In the data rows, the value 128 means zero.
Some points:
(79 82 146 155 162 147 128 123 127 100 154 142 127 77 140 114 111 113 117 75 162 109 140 154
 128 199 100 154 116 120 145 146)
(137 74 98 178 114 66 91 87 140 128 77 162 161 160 122 97 166 133 142 175 121 129 97 151
 110 65 136 125 129 172 96 136)
(87 187 127 124 77 145 114 90 132 146 104 80 167 146 138 111 100 182 113 120 177 131 164 75
 61 181 127 81 170 127 137 104)
(115 81 141 149 187 129 139 83 88 130 124 41 152 94 112 161 103 155 107 177 121 155 126 97
 80 141 142 144 117 151 108 157)
(168 137 133 104 89 163 140 152 183 64 105 126 143 125 121 148 107 134 115 143 119 177 91 94
 105 69 150 114 144 82 111 171)
(147 115 162 81 95 112 151 61 150 136 72 89 104 168 162 147 107 137 216 95 135 165 138 185
 97 192 98 162 102 105 116 91)
(76 148 116 74 133 147 119 103 99 66 105 190 78 101 139 93 138 109 82 108 53 154 90 108
 134 122 121 146 81 126 153 141)
(154 121 137 127 103 110 130 149 156 164 109 192 168 128 114 171 139 87 101 114 114 106 97 135
 118 220 188 95 105 142 104 184)
(143 127 122 94 193 104 93 147 83 133 161 89 135 136 76 176 88 118 158 91 153 126 126 205
 117 122 122 68 121 144 112 116)
(122 112 110 148 105 134 174 69 149 159 133 127 118 125 42 152 125 121 135 99 114 75 136 96
 108 145 127 125 130 83 187 148)
(137 127 161 190 180 153 167 116 190 154 165 114 120 86 163 135 129 149 144 92 76 152 120 111
 152 156 180 71 111 153 154 162)
(99 127 195 81 86 153 133 102 141 110 101 110 132 186 136 128 127 148 75 121 115 61 153 126
 93 113 121 94 152 108 108 115)
(208 102 112 87 89 77 165 153 99 140 128 127 61 130 135 98 81 95 110 109 122 141 134 88
 211 123 132 125 142 144 123 101)
(163 126 203 172 117 186 122 135 86 123 100 176 140 163 105 121 118 140 146 159 117 103 131 120
 110 114 173 135 94 95 134 118)
(134 132 80 166 87 116 103 128 137 78 81 102 144 107 78 164 92 90 74 106 123 162 133 106
 149 109 77 117 131 174 165 148)
(141 154 125 107 110 73 148 102 151 160 158 91 105 47 113 121 106 134 123 166 117 93 124 148
 134 78 127 129 191 108 161 139)
(126 112 123 121 110 108 90 128 96 143 177 150 114 92 102 155 147 187 104 86 170 194 117 129
 101 109 151 160 146 88 116 136)
(94 104 162 122 157 122 139 121 102 120 69 109 185 158 131 164 147 102 96 103 73 113 202 169
 131 115 79 138 179 94 74 153)
(168 167 91 154 129 94 89 117 112 116 142 162 121 121 128 170 114 194 186 104 137 80 91 132
 144 154 156 155 182 86 127 168)
(66 136 162 156 93 128 153 151 134 71 129 109 127 105 103 126 160 46 207 133 135 104 114 139
 130 111 176 93 117 155 112 83)
(133 116 137 126 120 79 144 144 162 136 137 141 168 103 158 108 120 75 108 162 149 146 164 129
 131 169 111 84 134 74 202 97)
(73 170 143 175 80 93 141 119 29 132 102 141 82 93 178 125 157 139 108 85 117 117 128 142
 172 121 131 143 112 153 99 87)
(89 162 148 134 165 88 112 119 123 158 225 133 129 215 105 107 121 109 170 112 113 149 183 106
 88 143 130 96 75 118 111 177)
(131 114 114 111 113 129 82 102 169 102 162 126 61 120 135 92 152 131 111 214 128 91 137 124
 132 175 146 169 133 165 66 146)
(140 110 197 111 100 121 116 132 138 117 176 96 144 131 141 116 155 169 114 116 202 129 95 152
 171 133 129 173 126 177 164 136)
(120 125 65 123 141 177 116 81 126 168 99 109 97 100 126 107 66 111 99 173 146 130 114 127
 143 135 191 166 66 141 129 102)
(180 186 138 81 122 118 104 151 113 175 99 37 198 101 155 53 141 143 121 112 92 119 133 133
 91 146 102 118 52 170 124 150)
(128 141 124 191 165 85 132 146 122 136 107 126 158 131 134 72 117 68 68 125 184 74 74 136
 102 149 94 170 128 108 106 168)
(119 106 51 158 118 196 132 100 81 114 129 100 188 134 161 116 153 87 178 134 120 124 74 139
 185 143 159 136 176 90 119 118)
(148 146 70 64 154 156 125 94 110 130 143 159 151 100 79 107 230 123 92 148 154 82 131 119
 154 126 125 127 119 110 130 89)
(117 41 97 99 98 100 158 143 174 129 163 118 177 160 172 177 124 135 139 106 109 110 90 119
 139 97 106 176 94 143 143 101)
(131 114 159 145 154 129 104 146 153 207 99 127 109 110 87 151 111 109 142 117 126 143 133 132
 110 74 143 118 80 107 84 107)
(142 140 66 160 96 152 122 148 154 70 164 119 107 155 144 167 113 192 105 115 130 117 154 144
 138 157 101 157 71 102 127 125)
(120 134 113 121 178 96 106 133 141 120 95 83 105 132 165 69 112 125 154 91 139 116 172 72
 147 136 144 104 139 84 67 146)
(103 120 152 135 143 144 106 153 182 133 128 103 59 115 61 111 150 138 164 137 144 74 119 172
 142 132 89 121 122 164 157 101)
(139 137 119 102 142 94 197 140 100 39 142 150 123 89 154 136 121 113 141 151 150 119 189 149
 68 103 197 137 124 158 156 118)
(161 190 99 191 96 128 197 175 149 147 140 146 123 112 119 126 191 121 115 133 99 153 149 168
 82 98 109 191 99 106 110 122)
(111 150 162 147 136 173 119 121 102 184 150 108 113 158 144 139 96 82 146 90 104 91 169 115
 131 81 107 154 161 123 146 146)
(150 166 149 89 119 123 183 82 116 143 143 103 129 198 125 103 117 115 118 180 139 169 104 158
 190 111 156 135 117 133 137 204)
(120 142 185 139 104 119 98 104 83 111 154 166 184 79 127 119 68 162 199 179 111 127 94 159
 126 97 56 104 97 110 142 153)
(112 161 102 151 87 94 129 111 146 111 175 125 120 173 112 142 129 106 127 74 162 150 71 90
 112 103 166 97 139 169 149 121)
(105 43 102 120 96 110 132 151 131 168 134 156 116 137 98 39 108 148 107 106 96 164 107 173
 68 143 138 111 202 111 89 106)
(162 103 122 95 131 199 101 145 95 140 115 128 51 114 184 119 199 98 137 125 104 151 104 131
 71 129 88 115 159 174 159 159)
(161 128 187 148 174 140 84 152 150 90 102 53 124 152 101 100 135 120 112 102 73 144 130 127
 146 118 158 158 132 66 183 118)
(154 99 111 121 150 118 90 106 135 127 114 135 164 146 102 71 152 165 162 101 131 166 190 121
 183 112 115 113 94 96 152 80)
(203 114 117 151 193 133 178 151 80 107 70 158 107 168 127 148 143 140 144 129 157 91 144 135
 114 161 126 119 163 158 146 146)
(97 165 142 126 144 131 112 126 172 158 66 176 65 96 185 161 175 101 126 136 209 141 108 141
 150 98 93 92 112 96 154 161)
(122 171 99 132 130 101 75 149 137 112 162 145 135 123 119 161 138 105 119 174 77 205 124 150
 140 186 115 115 183 147 156 110)
(113 115 156 146 139 77 73 108 101 154 128 158 132 143 184 183 149 149 92 136 125 128 134 116
 110 120 178 150 131 154 189 73)
(146 185 176 72 206 143 102 95 184 113 115 163 177 140 137 118 70 99 129 80 119 102 98 103
 100 107 123 160 178 163 89 67)
(182 105 113 146 100 115 125 120 90 128 183 122 133 110 149 197 151 126 102 161 93 89 105 60
 146 131 70 68 103 105 88 76)
(123 150 80 139 159 164 171 182 131 162 115 142 124 160 140 90 121 171 110 190 99 133 108 92
 141 118 104 134 158 164 139 92)
(140 92 63 91 114 140 115 170 112 128 128 145 97 161 148 87 93 125 177 174 119 132 127 67
 109 92 115 153 104 150 201 151)
(119 121 131 159 143 196 170 88 146 116 122 193 120 117 123 134 105 171 130 114 132 194 175 166
 167 138 117 90 126 206 113 110)
(119 120 108 122 149 165 188 126 125 104 188 142 117 139 166 121 131 151 87 144 171 162 109 173
 131 99 136 120 142 78 99 110)
(128 130 179 153 84 178 73 211 126 123 150 117 152 164 125 113 80 91 101 124 160 80 170 148
 145 137 126 125 133 128 85 122)
(65 117 165 121 161 107 178 170 124 121 106 124 140 132 81 169 160 150 176 149 144 183 114 49
 138 164 93 177 144 123 85 100)
(126 123 126 95 93 155 113 149 139 143 121 167 142 54 124 176 161 103 158 152 161 141 211 85
 155 117 123 166 146 145 86 178)
(57 128 81 73 138 119 156 196 144 151 103 126 128 131 116 171 134 209 111 128 108 89 91 163
 172 115 161 81 118 127 133 164)
Along one direction, these points spread out more than along any other. Take the direction at right angles to it along which they spread out most. Go by this last direction. How far along it is each point below, from 0 to 99? The average is 50, and the first point in the table lies past the average. One standard deviation of the points above along it is 16.
(87 187 127 124 77 145 114 90 132 146 104 80 167 146 138 111 100 182 113 120 177 131 164 75
 61 181 127 81 170 127 137 104) 46
(79 82 146 155 162 147 128 123 127 100 154 142 127 77 140 114 111 113 117 75 162 109 140 154
 128 199 100 154 116 120 145 146) 74
(99 127 195 81 86 153 133 102 141 110 101 110 132 186 136 128 127 148 75 121 115 61 153 126
 93 113 121 94 152 108 108 115) 43
(94 104 162 122 157 122 139 121 102 120 69 109 185 158 131 164 147 102 96 103 73 113 202 169
 131 115 79 138 179 94 74 153) 59
(161 190 99 191 96 128 197 175 149 147 140 146 123 112 119 126 191 121 115 133 99 153 149 168
 82 98 109 191 99 106 110 122) 56
(203 114 117 151 193 133 178 151 80 107 70 158 107 168 127 148 143 140 144 129 157 91 144 135
 114 161 126 119 163 158 146 146) 50
(120 142 185 139 104 119 98 104 83 111 154 166 184 79 127 119 68 162 199 179 111 127 94 159
 126 97 56 104 97 110 142 153) 62
(119 106 51 158 118 196 132 100 81 114 129 100 188 134 161 116 153 87 178 134 120 124 74 139
 185 143 159 136 176 90 119 118) 45
(208 102 112 87 89 77 165 153 99 140 128 127 61 130 135 98 81 95 110 109 122 141 134 88
 211 123 132 125 142 144 123 101) 23
